Some points:
array([-13, 8, 44, -14, -29, 44, -33, 39, -15, 1, 13, 5, 25, 73, 8, -20, 15, -39, -20, -2, 2, 11, 0, 2, 32, 25, 3, -29, -16, -38, 57, 49])
array([-21, 7, 30, -39, -40, 60, -36, 6, -14, -6, 17, -25, 16, 69, 19, -32, -12, 5, 12, -18, -11, 29, -35, 5, 25, 35, 27, -27, -37, -8, 72, 72])
array([-30, 29, 25, 2, -30, 18, -23, 31, -41, 20, 26, 2, 5, 41, -6, -4, 13, -50, 14, 30, -6, -6, -20, -9, 13, -12, -31, 3, -24, -54, 36, 29])
array([-17, -54, -6, -19, 9, 47, 3, 12, -10, 53, -25, -9, 20, 6, 30, 53, 16, -35, 12, -25, -3, -5, -38, -41, 33, -38, -26, -12, 1, 16, -5, -30])
array([-14, -13, 9, -59, -46, -2, -49, 26, 31, -38, 22, -42, -45, 67, -3, -28, 0, 17, 19, -28, 18, -62, 40, 41, 54, 55, 30, 11, -63, -22, 46, 17])
array([-12, -16, -27, 64, 30, -1, 29, 43, 44, -78, 24, -32, 1, -22, 33, -31, -32, 16, -14, 41, 26, 61, -18, -25, -28, 26, 20, -54, -52, 24, 44, -1])
array([10, -13, 7, 38, 44, 4, 44, 45, 31, -70, 18, -61, -3, 19, 44, -20, -49, 39, -11, 57, 10, 80, -14, -10, -3, 31, 20, -46, -64, 15, 57, 24])
array([36, -41, 1, -5, 5, -19, 7, -23, 38, -27, 36, -7, -15, 2, 7, 27, 34, 27, 9, 19, 53, -28, 15, 25, -20, 26, 51, 5, -32, -11, -32, 21])
array([-9, -25, -25, 67, 10, 8, 7, 17, 33, -43, 50, -16, 9, -68, 14, -24, 6, 46, 11, 12, 24, 51, -59, -26, -35, 2, 20, -46, -2, 30, 2, 4])
array([16, -49, 35, -1, -13, 66, -13, -6, -49, 37, -8, 27, 48, 51, 16, 22, 19, -63, 22, -2, 18, 29, -51, -15, 16, -31, -28, -29, 28, 9, -3, 8])
array([-9, 24, -22, -25, 27, 33, -16, -6, -16, 10, -14, -32, -5, -16, 18, -17, -74, -32, 11, -40, -11, -6, 2, -25, 30, -38, -45, 35, 36, 48, 31, -27])
array([10, -13, -23, 37, -27, -42, 20, 29, 67, -44, 32, 15, -26, -61, -19, -11, 34, 29, -54, 9, 34, -7, 8, -8, -44, 18, 13, -8, -23, -10, -43, 3])
array([32, -13, -49, -11, 76, 94, -24, -42, -54, 45, -24, 12, 14, -10, 76, 17, -36, -24, 6, -8, -44, 31, -41, -5, 34, -47, -4, 19, 86, 68, 14, -36])
array([73, 5, 2, -28, 26, 2, 13, -33, -31, 37, -61, 4, 23, 36, 51, 6, -46, 30, -20, -23, -12, -31, 87, 40, 11, 0, -32, -22, -24, -18, 28, 9])
array([9, 7, -5, 16, 0, -74, 32, -21, 26, -8, -34, 52, -27, -27, -50, 19, -10, 24, -24, -26, -1, -13, 60, 21, -42, 33, 30, 28, 21, -18, -65, -4])
array([37, -18, -8, -15, -13, -28, 5, -35, 35, -31, 34, -11, -26, -11, -10, -10, 47, 14, -21, 34, 30, -45, 30, 49, -34, 26, 44, 43, 25, 9, -54, 22])
array([-48, -6, -17, -1, -20, -23, 13, 39, 57, -41, 23, -22, -9, -50, -16, -2, -8, 63, 32, -9, 21, 10, -44, -22, -6, 11, 9, -35, -77, -29, 20, -20])
array([7, 0, -37, -11, 33, 54, -3, 1, -22, 51, -55, 7, 31, -36, 42, 16, -22, -2, 15, -19, -31, 3, -8, -36, 43, -55, -40, -16, 51, 38, 16, -32])
array([19, -10, -20, -4, 13, 49, 18, 8, -32, 46, -63, 25, 28, -34, 40, 14, -1, -5, 1, -18, -47, -10, 1, -27, 20, -75, -55, 1, 47, 23, 5, -50])
array([42, -9, -4, 16, 3, -16, 1, -3, 45, -54, 56, -20, -29, -7, 23, -12, 57, 2, -21, 24, 45, -25, 10, 5, -25, 45, 38, 29, -22, -16, -24, 23])
array([4, 62, 34, 12, -28, 27, -25, 24, -42, 47, -25, 35, 32, 20, 24, 6, 30, -30, -45, 15, -62, 12, 25, -24, 6, -23, -49, -19, -18, -18, 23, -30])
array([29, 3, 2, 17, -37, -34, -3, -21, 52, -22, 30, 15, -36, -37, -27, 3, 49, 6, -27, 24, 27, -28, 8, 20, -44, 23, 30, 43, 15, -27, -46, -9])
array([-22, -5, -11, 21, -39, -35, -18, 19, 86, -73, 35, -18, -26, -41, -15, -15, 17, 42, 5, 2, 45, -14, -9, 14, -54, 30, 26, -3, -15, -15, -9, 29])
array([-16, 37, -8, 18, 1, -16, 15, 42, 18, -41, -11, -53, -24, -47, 26, 5, -29, 45, -19, 56, -46, 85, -1, -30, -8, -2, 23, 9, -10, 53, 36, -6])
array([32, -31, -9, -57, 39, 14, 37, -16, -20, 45, -60, -5, 13, 18, 26, 25, -29, 23, -13, -48, 5, -55, 68, 18, 43, -22, -22, -10, -27, 11, -17, 4])
array([13, -39, 14, -38, 7, 7, 35, -2, 0, 55, -59, 3, 12, 27, -17, 27, -20, 2, 29, -83, 17, -74, 43, -12, 45, -31, -25, -10, -31, -8, -39, -35])
array([5, -26, 24, -2, -19, -72, -4, -20, -3, 5, 0, 43, -21, 44, -78, 27, 31, -46, -23, 19, -10, -51, 65, 26, -46, 47, 21, 44, 33, -33, -76, -22])
array([-15, 94, 36, -33, -38, -7, -32, -12, -38, 27, -17, -20, 4, 20, -16, 1, -11, -11, -12, -6, -16, -11, 10, 7, 26, -25, -58, 7, 20, -22, 36, -4])
array([-15, 15, 11, 2, -9, -59, -6, -41, -42, 50, 8, 63, -11, 21, -70, 48, 24, -58, -1, 8, -20, -1, -19, 23, -59, 20, 26, 55, 51, -53, -41, 28])
array([-18, -25, 14, -20, 5, 8, 4, -21, -39, 15, -22, 4, 55, 10, -22, -8, -26, -11, 67, -71, 40, -11, -39, -13, 35, -42, -50, -55, 9, 3, -5, -3])
array([39, -39, -18, -41, 75, 69, 14, -24, -42, 49, -40, -23, 36, -8, 76, -10, -48, -5, -14, -19, -40, 27, -7, -6, 48, -62, -15, 9, 68, 80, 8, -17])
array([-10, 6, 5, 57, 37, 3, 33, 67, 46, -79, 14, -34, 3, -12, 56, -43, -34, 22, -7, 70, 15, 66, -13, -32, -22, 30, 0, -57, -49, 21, 42, 22])
array([-31, 27, 2, -21, -29, 2, -36, 31, 5, -2, 44, -25, -23, 44, -26, -18, 30, 3, 41, -7, 4, -26, -13, -5, 38, 26, 8, 17, -57, -43, 54, 27])
array([-14, -26, -13, 3, 10, -70, 5, -73, -32, 25, -34, 54, -32, 20, -84, 45, 8, -5, -9, -24, -15, -27, 56, 25, -24, 37, 32, 12, 48, -13, -86, -24])
array([2, 13, -29, 5, -27, -54, 31, -16, 11, -19, -10, 32, -19, -26, -36, 13, 18, 21, -19, -20, 5, -14, 23, 20, -45, 17, 37, 44, 33, -1, -69, -17])
array([-15, 37, 42, -2, -25, 27, -28, 29, -15, 0, 15, -2, 19, 17, 9, -43, 7, -3, 21, -2, -11, 25, -35, -4, 28, 11, -16, -19, -46, -47, 60, 9])
array([-55, 1, -16, 45, -22, -25, -7, 21, 60, -63, 24, -38, -26, -30, 5, -32, -12, 40, 12, 20, 33, 25, -39, -28, -20, -4, 16, -32, -49, 2, 33, 4])
Along one direction, these points spread out more than along any other. Take the direction at right angles to it along which they spread out most. Then take the direction at right angles to both along which they spread out most. Go by this last direction. How many in every 100 of the points above lie lower along it than each point below? Answers are rounded to whole numbers. More than half of the points above lie lower than the first one.
array([-1, -5, -36, -5, 88, 72, -22, -77, -51, 36, -14, 22, 18, -48, 47, -10, -49, -1, 12, 9, -52, 27, -39, 15, 29, -61, -48, 2, 113, 72, -6, -42]) : 0
array([-1, -15, 5, 2, 58, 89, -17, -14, -50, 52, -14, 15, 36, -13, 64, 24, 11, -47, 15, 13, -42, 15, -32, -9, 29, -66, -42, 26, 66, 45, 21, -44]) : 27
array([-2, -30, 11, 10, 16, -72, 43, -21, -17, 25, 10, 49, -24, 32, -59, 35, 35, -18, -17, 6, -7, -36, 61, 31, -33, 43, 17, -1, 3, -39, -72, 3]) : 62
array([-5, 38, -7, 40, 18, -14, 4, 22, 3, -19, -18, -68, -3, -34, 42, 1, -47, 23, -14, 84, -34, 101, -33, -14, 9, 7, 14, -10, -53, 51, 80, 19]) : 30
array([-25, 21, 36, 10, -36, -1, -26, 63, 7, -36, 77, -21, -6, -8, -22, -52, 48, -39, 13, -4, 8, -35, -34, -12, 18, 25, 4, 11, -43, -47, 36, 25]) : 86
array([-14, -31, 19, -34, -9, 8, 23, -9, -29, 31, -11, -6, 20, 15, -43, -14, -27, -17, 58, -54, 48, -42, -19, -6, 28, -19, -16, -19, -3, 7, -15, 4]) : 78
array([-11, 91, -28, -40, -34, 9, -14, -21, -31, 26, -48, 2, 45, 20, -9, -15, -31, 14, 0, -29, -2, 8, 2, 12, 33, -32, -39, -18, 15, 6, 45, 20]) : 78
array([15, -3, -3, 14, -34, -59, -8, -37, 0, 14, 17, 48, -26, 13, -71, 7, 43, -10, -23, -4, -3, -26, 38, 31, -23, 31, 39, 45, 37, -17, -69, -5]) : 62
array([1, -2, -1, 25, -11, -43, 18, 0, 34, -20, 12, 19, -31, -16, -42, 22, 24, -5, -5, 8, 18, -5, 1, -9, -61, 10, 34, 34, 13, -15, -71, -10]) : 30
array([12, 32, 14, 8, -16, -47, -11, -23, 4, 13, 29, 40, -24, -23, -55, 7, 38, 1, -6, 27, -20, -1, 6, 22, -49, -4, 11, 45, 16, -10, -55, -8]) : 46
